In the data rows, the value 128 means zero.
Some points, one per row:
[163 172 137 167 131 152 142 102 135 139 153 126]
[144 192 123 130 121 187 138 132 150 165 108  90]
[151 187 110 117 111 162 164 106 129 164 131 105]
[134 130 121 113 123 119 146 108 113 133 140 137]
[145 163 119 124 118 144 147 110 126 152 136 120]
[115 130 136 119 128 159 106 166 141 139 103 104]
[142 159 109 121 118 142 159 104 120 143 137 121]
[ 98  95 119 132 140 151 113 175 150  75 102  94]
[136 136 131 117 121 105 134 102 109 154 137 150]
[164 171 147 145 128 125 141  84 124 160 155 161]
[114  78 138 110 123  61 114 116  99 126 139 175]
[131 116 151 119 119  75 113 105 105 157 137 176]
[ 83 101 105  94 126 144 111 182 140 113  83  98]
[135 121 161 151 133 121  95 132 133 135 119 146]
[158 188  89 114 114 146 189  80 116 149 166 122]
[150  96 117 164 145  90 173  85 109  61 201 164]
[ 88 105 133 141 149 195  80 214 180  82  64  61]
[ 85  80 112 115 143 146 109 188 149  74  93  91]
[173 202 110 130 113 161 176  83 123 164 154 120]
[141 195 117  95 110 153 145 112 128 200 106 119]
[181 197 126 152 118 146 171  64 124 165 174 138]
[155 139 113 142 130 115 176  79 111 109 180 148]
[149 105 156 167 138  85 126  94 118 102 174 177]
[ 73  86 139 101 134 136  62 208 153 126  55  95]
[154 176 109 121 115 154 167 100 126 147 142 116]
[162 189 158 157 120 163 118 109 140 178 128 123]
[128 171 123  85 105 141 121 134 122 198  90 110]
[ 81  75  95 118 143 158 119 191 153  53  96  76]
[173 187 147 148 114 129 144  76 117 183 155 147]
[139 106 176 174 141 101  90 119 125 119 137 164]
[106  85 149 102 123  70  90 135 107 149 113 163]
[140 129 140 110 115  77 137  82  98 170 152 179]
[163 183 104 132 119 159 181  87 127 148 160 116]
[ 76 109 111  98 133 168 102 196 157 121  68  69]
[172 190 159 147 111 141 132  87 121 194 143 149]
[113 100  95 139 149 143 157 147 138  54 144 107]
[164 133 163 173 133  78 128  68 109 138 179 196]
[ 85  99 141 147 150 185  70 213 180  76  68  73]
[125  80 135 129 130  56 132  94  88 109 161 180]
[138 109 146 134 120  77 129  96 107 129 152 176]
[101 116 139 143 147 176  93 187 170  88  88  85]
[157 147 138 144 125 107 133  89 109 156 153 158]
[152 161 106 127 117 138 174  93 118 135 157 120]
[ 76  85 119 112 141 156  89 203 155  91  70  81]
[158 188  80 135 121 182 203  96 136 118 164  95]
[115 142 137 117 126 154 100 160 146 149  90 106]
[148 177 109 128 118 159 162 106 134 144 139 108]
[148 197 104  97 102 167 166 108 121 188 124 100]
[175 182 127 111 103 107 170  61  95 195 173 163]
[142 148 124 117 121 127 145 111 124 144 141 130]
[143 141 135 122 118 112 135 101 110 154 137 151]
[134 146 125 126 126 142 134 125 127 138 123 121]
[ 98  79  85 114 145 131 152 156 138  46 133 105]
[102  54 153 139 141  74  89 145 119  90 129 166]
[135 176  98  79 108 143 152 121 116 182 113 113]
[147 160  98  93 108 112 170  87 103 165 150 141]
[153 178  85 119 118 155 188  97 122 135 160 105]
[136  97 109 152 140 110 165 107 118  67 178 142]
[157 157 104  93 108  91 182  61  89 176 171 162]
[163 152 113 146 121 117 183  68 107 122 183 153]
[163 179 158 150 121 128 132  89 120 182 150 149]
[170 177 176 170 125 136 110  89 127 181 143 152]
[130 156 131  82 103 108 122 114 105 206 110 143]
[144 131 155 156 132 126 109 119 134 134 137 142]
12 more points follow, each with its number after it:
[155 156 144 141 126 114 140  96 122 154 154 156] 0
[130 116 130 130 128 105 131 117 118 122 143 144] 1
[151 119 157 145 126  75 124  84 101 153 160 187] 2
[150 157 131 128 120 126 145 101 123 159 140 137] 3
[163 213  97 124 116 193 178 108 141 164 137  88] 4
[ 98  86 102 116 142 136 126 166 142  75 110 104] 5
[102  81 101 129 144 138 135 164 142  56 125  99] 6
[115 105 117 157 150 162 128 164 156  57 127  94] 7
[124  94 107 129 133  99 165 110 112  82 169 142] 8
[133 140 133 100 113  97 126 105 107 175 126 155] 9
[153 176  89 106 112 145 184  94 115 149 150 113] 10
[147 151 132 132 124 133 134 111 129 156 137 135] 11
Which of these numbered points is nearest to each point below, looking only along the 4 directions in which the first points spread most? Its number follows each.
[155 141 150 148 119 110 129  91 113 156 154 158] > 0
[ 84  88 132 100 136 130  89 187 139 114  76 107] > 5
[ 99  85  97 133 144 147 142 167 141  53 124  93] > 6
[148 174  94 108 110 148 178  95 118 155 146 118] > 10
[158 182  87 107 111 147 195  80 114 147 157 114] > 10
[128 127 130  89 106  80 130 104  97 175 129 158] > 9
[170 214  92 129 115 178 191  95 134 162 154  93] > 4
[138 143 109 175 150 184 151 143 159  67 150  82] > 7
[138 148 104 170 152 191 161 137 157  67 145  87] > 7
[ 93 117 131 108 129 152  90 185 150 128  72  95] > 5
[147 109 164 142 123  54 111  84  97 159 167 200] > 2
[126 148 137  90 108 106 117 118 110 200 107 145] > 9
[136 133 103 171 148 189 165 138 159  50 150  82] > 7
[155 186  90 102 107 147 186  88 113 164 149 119] > 10
[115 118 142  86 113  88 100 133 104 184 105 151] > 9
[154 167 124 127 115 121 151  89 115 164 150 142] > 3
[158 150 148 153 122 114 133  91 119 155 160 156] > 0
[143 189 112 127 119 180 163 111 142 162 129  96] > 4
[158 178  97 119 115 151 189  84 118 144 155 120] > 10
[126 126 162 113 117  86  92 114 107 182 112 167] > 9
[116  66  98 130 141  80 166 108 105  49 181 156] > 8
[123  97 141 137 135  93 110 129 117 117 141 154] > 1
[152 172  92 126 126 151 191  98 124 120 159 116] > 10
[171 158 171 183 133 118 121  84 126 149 163 166] > 0
[126 121 146 113 117  93 106 114 103 171 116 163] > 9
[135  90 103 139 132  93 176  95 105  72 186 147] > 8
[154 116 160 146 116  71 123  76 104 149 166 190] > 2
[ 95 108 121 104 129 140 100 171 142 113  90  96] > 5
[136 156 100 166 145 215 159 154 173  66 130  62] > 7
[166 164 161 159 129 113 127  84 121 170 157 168] > 0
[119 105 135 121 135 103 116 132 120 127 129 145] > 1
[154 127 155 140 124  75 123  84 100 148 164 185] > 2
[122 112 142  96 112  75 121 109  96 162 126 167] > 9
[148 104 152 146 127  59 129  80  96 134 174 192] > 2
[ 88  93  98  94 132 137 128 169 138  87  99  95] > 5
[152 135 165 165 129 113 110 102 127 140 148 157] > 0
[147 166 144 136 123 148 122 118 135 165 122 127] > 11
[ 87  81 105  79 126 103 111 171 123 113  99 118] > 5
[143 115 162 139 126  72 106  85 101 139 162 191] > 2
[149 176  98 119 122 150 175  99 119 145 148 110] > 10
[148 108 183 166 134  69  97  99 109 147 153 192] > 2
[138 156  79  95 113 141 181 108 121 135 147 106] > 10
[125 115 124 163 149 158 135 150 152  68 143 104] > 7
[ 95  93 117  99 131 117 109 167 137 107 101 116] > 5
[ 94  73  95 130 152 149 140 173 150  30 124  92] > 6
[140 146 119  92 110 103 133 114 103 166 126 141] > 9
[156 175  88 124 119 155 191  94 124 132 163 107] > 10
[140 104 166 137 123  63 103  98 106 152 153 189] > 2
[151 157 113 175 140 196 164 130 159  79 145  85] > 7
[ 90 111 127  89 128 151  88 195 154 138  62  89] > 5
[151 105 109 162 140 107 175  91 110  66 193 147] > 8
[140 103 154 129 130  68 126  91  96 140 165 187] > 2
[169 205 138 127 110 140 141  90 125 210 140 135] > 3
[160 133 144 170 127 118 139  91 123 120 169 150] > 0
[175 221 112 139 116 170 188  72 125 166 160 102] > 4
[126 180 110  96 114 179 133 147 144 172  86  83] > 4
[137 162  87  94 111 144 173 108 119 147 137 110] > 10
[125  82 122 141 136  86 148 102 108  78 162 155] > 8
[ 89  76 118 108 134 125 103 177 132  90  92 108] > 5
[ 98  81  97 132 146 155 140 172 146  42 119  88] > 6
[137 160 153 174 147 200 100 164 174 123 100  86] > 7
[153 166 115 112 112 117 162  89 110 171 154 142] > 3
[120 103 138 122 130  94 120 119 118 125 138 156] > 1
[111  90 101 139 146 137 144 154 141  47 142 107] > 6
[137 156  88 109 117 152 179 111 126 129 144 106] > 10
[149 178  95  99 108 143 173  97 113 166 139 117] > 10
[139 151  95 149 138 186 165 142 157  79 143  79] > 7
[137 116 144 153 135 100 121 117 122 123 155 151] > 1
[154 119 107 165 144 131 175 103 128  62 185 135] > 8
[131 106 134 135 130  92 130 107 113 117 150 158] > 1
[164 163 140 154 124 123 149  79 122 149 168 152] > 0
[135 141 136 127 123 125 121 127 125 149 125 128] > 11
[176 163 133 161 124 115 166  68 111 142 187 158] > 0
[140 147  74 114 119 142 194 102 117 107 158 107] > 10
[140 129  94 117 126 114 181  92 107 104 169 136] > 8
[123 141 142 151 139 184 101 166 165 114  91  88] > 7
[131 157 120  79 103 104 137 105 104 196 116 146] > 9
[ 89  61 105 127 151 134 126 175 146  44 116 102] > 6
[130 125 141 107 116  83 125 102  99 170 135 172] > 9
[153 162 130 137 124 131 146  95 121 151 147 141] > 3
[168 188  93 107 107 128 198  68 105 170 174 137] > 10
[ 84  86 101  82 128 108 118 167 122 114 102 112] > 5
[152 179  97  97 102 144 176  95 117 173 139 113] > 10
[149 169 134 121 115 127 138  98 117 180 136 143] > 3
[ 90 116 126 103 131 162  87 189 152 127  67  86] > 5
[ 99  66  88 115 143 124 145 152 129  52 131 112] > 6
[110 168  95  81 117 192 137 168 152 157  76  67] > 4
[ 99  93  93 129 146 158 144 165 145  53 118  90] > 6
[148 195 108 106 112 167 157 115 127 179 122 100] > 4
[161 175  83 122 121 157 205  84 123 117 168 107] > 10
[109 131 137 150 141 193  98 183 169 102  80  74] > 7
[125 132 128 146 141 161 121 154 154 102 120 101] > 7
[134 127 124 122 125 106 141 108 118 132 146 149] > 1
[147 154 125 122 119 119 141 100 115 155 139 146] > 3
[154 202 111 104 110 159 162 100 126 191 128 113] > 4
[154 151 156 146 124 118 120  94 120 168 143 157] > 0
[169 194  95 119 107 150 190  73 107 167 163 118] > 10
[ 90 107 128  90 125 131  92 175 139 140  73 107] > 5
[174 203 126 141 114 158 168  80 122 186 157 121] > 4
[131 120 125 127 127 115 131 124 122 127 138 133] > 1
[153 134 156 138 124  73 131  75 106 151 167 190] > 2
[165 142 125 151 126 104 166  73 109 119 187 162] > 0
[ 75  96 135  92 134 134  71 201 143 140  57 102] > 5
[118 107 110 154 150 151 139 155 147  65 139  98] > 7
[138 150  85 122 127 153 188 110 127 104 155 104] > 10
[ 99  82 123 164 160 164 113 181 165  43 118  89] > 7
[ 87  69  98 130 153 151 122 188 156  41 109  90] > 6
[143 120 164 151 135  81 107  97 110 149 148 183] > 2
[150 115 139 131 121  65 147  72  92 137 176 187] > 2
[137 124 126 127 127 103 144 105 113 132 149 153] > 1
[103  76 145 115 133  86  96 141 117 120 113 156] > 1
[143  93 155 148 131  57 123  83  93 117 170 197] > 2
[ 93  96  98  92 126 128 130 167 129 100  99 104] > 5
[159 170 148 141 117 124 138  83 115 168 144 158] > 0
[139 122 141 154 133 111 129 108 122 123 153 146] > 1
[137 113 175 137 126  60  92  99 103 171 143 194] > 2
[130  66 159 144 131  40 112  95  93 118 165 206] > 2
[173 135 200 189 133  79 105  76 112 161 164 199] > 2
[ 81  88  92  63 119 113 130 161 124 112  91 116] > 5
[134 124 126 146 134 129 138 126 129  98 142 130] > 1
[148 127 142 126 118  73 133  85  93 165 158 183] > 2
[ 86  94 111  94 133 141 109 183 143 107  80  97] > 5
[125 115 126 151 143 149 128 143 145  87 131 111] > 7
[121 108 121  87 106  69 132 107  96 164 139 165] > 9
[125 149 144 135 130 163 103 149 150 144  96 106] > 11
[142 156 153 138 124 138 109 119 134 171 120 136] > 11
[167 153 128 157 126 120 164  78 113 131 181 151] > 0
[131  67 169 151 135  41 105  97 100 112 168 204] > 2
[137 146  89 112 122 140 186 102 122 114 155 117] > 10
[143 120 169 124 115  56 104  87  94 184 149 199] > 2
[165 194 102 121 110 152 189  80 120 160 156 119] > 10
[109 117 161 166 152 177  66 198 173 102  82  86] > 7
[125 110 129  96 115  75 124 108  98 164 137 164] > 9
[176 185  93 112 109 122 207  55  99 159 189 140] > 10
[128 122 145 109 116  78 117 101  99 168 134 175] > 9
[139 115 137 139 126  96 133 104 111 125 157 160] > 1
[ 99  85 101 124 135 144 136 169 144  60 122  91] > 6
[162 188 125 126 109 138 152  83 119 181 146 135] > 3
[152 161 159 143 121 115 118  94 119 181 136 157] > 0
[145 125 107 127 127  97 177  78 102 105 183 159] > 8
[ 82  84 114 158 167 204  99 227 191  21  83  48] > 7
[123 111 137 107 118  83 123 106 101 155 129 164] > 9
[129 100 151 132 130  88 103 120 117 131 133 166] > 1
[ 93  88  83 121 147 160 147 181 150  39 121  76] > 6
[170 187 103 140 115 153 197  75 117 133 175 123] > 10
[144 149 156 119 111  93 113  98 109 194 129 164] > 9
[144 156 122  94 110  97 150  89 106 180 144 153] > 9
[136 145 156 144 124 151 102 133 142 149 110 119] > 11
[118  91 113 124 131 107 146 122 117  83 143 138] > 8
[139 126 115 120 123 107 157 102 114 128 153 143] > 1
[ 75  93 128  95 132 144  71 209 147 125  58  91] > 5
[139 110 119 164 146 131 150 118 132  64 164 129] > 8
[146 175 117 109 114 132 150 102 118 183 137 131] > 3
[144 116 162 152 125  87 109  97 102 148 149 173] > 2
[151 149 133 140 129 114 139  98 117 146 152 149] > 0
[113  98 100 135 150 155 146 159 142  58 135  97] > 6
[143 114 137 134 121  76 143  84  97 136 165 178] > 2
[155 163 142 127 113 104 142  79 111 184 156 159] > 0
[ 92  74 114 132 148 144 116 184 149  46 108  94] > 6
[ 89  89 141 115 137 136  79 183 149 113  79 107] > 5
[150 138 153 148 133 103 116 104 116 147 153 166] > 0
